In the rows, zero is written as 128.
Rotation paths and how fast each direction turns (degrees each step):
Each turn is a multiple of 5 degrees from 10 to 175, or 0.
Each row of a path follows its step; steps can be skipped.
Path 1:
step 6: [126 125 125 125 126 128 131 124 125 134 130 129 121 121 134 130 134 129
 120 137 129 130 135 127 131 123 136 118 126 129 131 129 141 129 127 121
 125 127 122 129 136 138 122 126 131 132 136 117 128 114 123 128 134 128]
step 8: [126 129 128 125 129 130 138 128 125 131 135 124 124 120 134 122 125 129
 129 131 136 121 133 130 125 111 128 131 130 127 133 130 128 129 127 134
 133 137 123 129 119 137 126 128 129 143 126 120 127 118 123 131 129 132]
step 9: [128 129 124 130 132 115 134 119 130 141 138 129 125 118 132 124 123 131
 124 122 128 127 138 126 136 121 131 129 124 130 131 132 126 133 126 125
 125 126 130 120 130 134 125 136 129 133 133 123 130 118 125 137 128 127]
step 13: [116 122 127 124 139 115 132 129 131 137 135 132 130 121 132 124 126 123
 123 132 125 129 126 133 124 123 131 133 130 133 126 121 129 128 131 130
 131 120 131 132 131 138 137 129 129 137 132 122 119 123 128 130 125 131]
step 19: [129 123 123 126 129 115 122 127 129 136 131 129 133 123 124 133 134 115
 116 124 132 130 132 130 118 117 131 127 128 131 126 122 131 128 130 128
 124 128 125 128 133 138 128 133 134 136 133 124 127 125 125 134 120 136]
step 25: [124 127 122 118 126 127 130 125 129 126 134 124 127 126 130 129 129 119
 128 123 141 125 129 127 122 124 141 123 128 123 127 124 132 129 126 130
 124 128 127 129 131 137 129 120 139 131 136 120 121 121 126 138 125 140]
step 27: [129 119 122 122 123 124 133 121 132 133 137 128 132 124 122 127 128 123
 125 123 132 130 137 129 130 119 134 128 131 127 129 131 131 133 130 122
 126 136 124 130 120 128 123 128 135 135 124 119 140 128 121 138 119 127]
step 28: [134 123 119 134 128 124 125 120 133 135 128 127 135 129 121 129 127 117
 127 119 128 123 134 128 128 118 129 121 126 126 124 124 128 132 120 129
 121 123 130 126 132 133 127 127 136 135 142 122 132 125 132 139 126 124]
Speeds:
[129 128 126 130 128 128 129 130 129 131 126 128 129 126 124 126 126 128
 123 130 129 128 127 129 129 127 129 129 129 130 128 130 128 127 129 127
 126 128 129 127 129 128 126 128 127 128 128 128 130 130 131 129 126 126]
80
[128 129 127 130 127 128 127 129 128 128 130 127 125 128 128 127 128 130
 128 128 127 126 129 128 128 130 128 125 127 128 132 129 129 130 125 130
 126 127 126 128 129 126 124 130 128 129 127 130 126 125 129 128 127 126]
125
[128 129 128 129 127 127 129 129 127 128 128 130 128 126 126 129 129 129
 127 127 128 127 131 127 129 132 127 130 128 128 129 127 127 128 130 130
 128 129 127 129 127 131 129 126 125 129 130 126 128 125 127 127 131 126]
10
[127 129 129 129 125 129 129 125 126 128 129 129 128 128 129 127 128 129
 129 128 128 127 125 130 127 127 126 129 129 126 127 131 127 128 129 128
 129 128 128 131 126 129 126 126 125 129 124 127 129 129 126 129 125 126]
115
[127 131 127 127 129 129 129 127 127 128 128 130 125 127 130 126 127 129
 126 127 127 130 126 127 129 124 126 128 125 131 128 124 127 127 129 127
 129 129 127 127 130 129 127 129 128 128 127 129 127 128 127 126 129 127]
10
[130 128 128 129 130 129 125 129 126 128 125 129 130 128 130 127 126 127
 129 127 127 125 129 128 130 126 128 130 126 125 128 128 130 129 126 128
 129 126 128 128 130 127 127 126 127 130 127 129 129 128 129 126 129 126]
175
Path 2:
step 2: [125 137 123 123 117 125 132 125 138 127 127 135 126 125 135 127 125 122
 126 132 125 140 119 124 139 129 126 138 124 130 137 128 137 129 134 124
 132 129 129 132 123 129 131 145 131 131 128 132 133 125 125 128 129 129]
step 3: [128 133 130 116 136 124 117 123 132 131 137 126 131 124 128 131 121 130
 130 139 131 122 128 124 125 135 136 121 118 132 129 127 122 132 131 126
 133 133 126 129 115 130 130 124 127 141 122 129 132 120 122 128 124 122]
step 5: [125 135 126 129 129 117 131 131 128 134 117 120 133 117 132 121 124 130
 122 132 142 137 126 122 130 130 126 120 120 125 133 127 136 129 130 139
 130 126 131 135 126 128 131 130 128 123 124 126 124 122 124 127 120 121]
step 7: [118 131 127 131 123 129 116 122 134 119 131 130 125 119 135 127 112 127
 128 140 133 133 135 122 123 136 131 124 132 128 121 123 123 124 135 130
 132 128 128 131 124 128 128 126 129 131 126 132 130 129 121 122 134 122]
step 13: [121 130 126 133 124 123 128 128 138 119 128 112 130 125 126 121 124 121
 136 124 133 125 117 115 134 130 127 131 130 129 127 127 133 137 129 134
 134 122 135 130 123 132 126 128 127 132 130 129 127 125 121 129 128 116]
step 15: [127 136 120 126 135 132 120 137 130 122 130 132 125 124 137 128 114 132
 128 139 127 141 122 115 135 128 126 127 129 126 133 129 124 133 132 121
 123 127 137 124 131 128 131 133 133 132 127 126 125 130 122 133 129 129]
step 22: [120 124 133 120 125 125 134 135 132 125 125 124 135 122 123 126 125 128
 122 136 137 127 135 125 122 125 120 123 112 128 128 131 133 133 131 134
 137 128 124 131 120 131 132 128 128 124 129 122 132 122 118 124 120 120]
step 26: [118 128 131 126 136 130 128 129 123 127 127 120 133 117 126 120 117 135
 138 136 137 128 129 119 127 126 127 127 127 131 123 127 123 142 127 135
 123 129 128 135 126 124 127 125 133 136 130 121 133 121 121 122 126 122]
Speeds:
[128 129 126 127 129 127 126 128 128 127 127 126 126 128 129 126 127 126
 127 130 130 127 127 127 129 131 130 124 129 128 127 125 127 128 127 127
 129 129 128 127 131 130 126 125 126 127 127 130 127 128 127 128 125 128]
175
[129 127 127 129 129 128 124 129 128 128 127 129 128 126 132 126 131 128
 128 129 127 129 127 128 127 125 129 128 128 130 129 128 128 128 130 127
 129 129 127 129 128 128 127 129 128 126 128 130 126 125 127 130 131 131]
80
[127 127 128 129 129 130 130 129 126 126 128 129 129 129 131 130 129 129
 129 126 126 126 125 126 128 130 128 127 130 128 128 129 128 129 128 128
 129 127 129 127 131 128 129 127 127 127 128 126 127 129 126 129 132 124]
20
[127 128 127 128 130 125 128 126 127 130 128 129 128 131 129 128 127 129
 127 127 127 130 128 131 130 127 128 128 127 127 129 126 128 127 129 126
 126 127 130 129 126 130 128 127 126 129 131 128 128 126 125 129 129 126]
25
[129 127 128 128 126 128 130 128 127 127 129 128 130 127 128 129 126 129
 129 127 128 130 131 129 129 131 127 128 129 130 126 129 129 124 127 128
 126 129 125 128 129 126 124 127 128 127 129 128 126 128 126 129 130 129]
35
[131 129 127 126 127 129 131 130 130 130 127 128 129 128 129 128 130 129
 126 125 128 128 128 129 127 127 130 126 126 128 127 129 127 128 128 128
 132 127 126 127 125 128 128 127 126 129 125 128 129 128 126 129 127 128]
130
